Named turns come first, each shown by rows before and after it. Which turns, in which order, take the first row of each pair that follows to the second? Write the first one first, as in the answered first pair.
tano (before |-> after):
[  4  29  -1  10 -63   1  -7 -23  -5] |-> [ -6   4 -14 -34 -50  -3  16 -13 -32]
[-13 -14  15 -25  -1 -16  18   3   1] |-> [ -5  -7  -5   8   7  -3  10 -29  29]
[ -2 -11  32 -13  -9   4  34 -26  11] |-> [ -4  -4  33  -2 -11  10  25 -30  15]
Gimob (before |-> after):
[  7  20 -42  21   8  -2 -17  15  -6] |-> [  6  20 -39  33   4   3  -8  -3  10]
[ -8 -17 -13 -15   4  -2  19  -6   1] |-> [  0 -20 -18 -12  14  -5   8  13  -6]
[ -1  24  12 -28 -42  -9  -3   5  -8] |-> [  6  19   9 -10 -19  -7 -25  42  -7]
[  1 -18  12  48  39   7 -14  -8  25] |-> [ -7 -13   5   7   0   3  20 -59  24]
Guga (before |-> after):
[  3  -5 -20  14  22  -1  -8  21  -2] |-> [ -3 -11   0   9  26   2  -9  25  -2]
[  4  27 -21  17  -5  -4   3 -16   8] |-> [ -5  -5 -29   2  21  -5  17 -11   2]
[ -3  -7  26  10 -20  -3   9 -59  25] |-> [ -4  -7  -1  11 -17  -5  17 -64  21]
Now pairs of rows:
(2 to 4 turns a pair)
[ -3  11  31 -43 -31  -9  -4  35 -21] |-> [  7  14  54  -2 -38   2   3 -34  23] : Gimob then Gimob then Gimob
[-10  -5 -47 -22  28  -9  -1  45 -40] |-> [  7  27  31  32   1   1 -47  43   5] : Guga then tano then tano
[-18  -8 -53 -14  -1   2  25 -39 -14] |-> [-13 -47   1 -26  41  -6  12  11 -27] : Guga then Gimob
[ -5  32  36  40 -19  12 -45  13  19] |-> [-10 -30  20  12  49  -2 -11  44  -9] : tano then Gimob
[  6  32  14  11 -17  -5 -35  32   2] |-> [ -2  -1 -47   3  29  -2   2  24 -14] : Guga then Guga
[ -2  29  21 -43 -43  -7 -15  24 -14] |-> [ 17  23  40  20 -18   3 -40  16  27] : Gimob then Gimob
[  9  17  56  32 -18  11 -36 -17  26] |-> [  3 -30  45 -19  32  -5  -7  38 -24] : tano then Gimob
[-25  -6 -20 -42 -14  -8  30 -22 -41] |-> [ -2  -4 -42  51  33   7 -10 -10   0] : Gimob then tano
[  3 -17 -30  -6  28  -4   5  35 -33] |-> [  6  12 -28  46   0  11   6 -34  16] : tano then Gimob
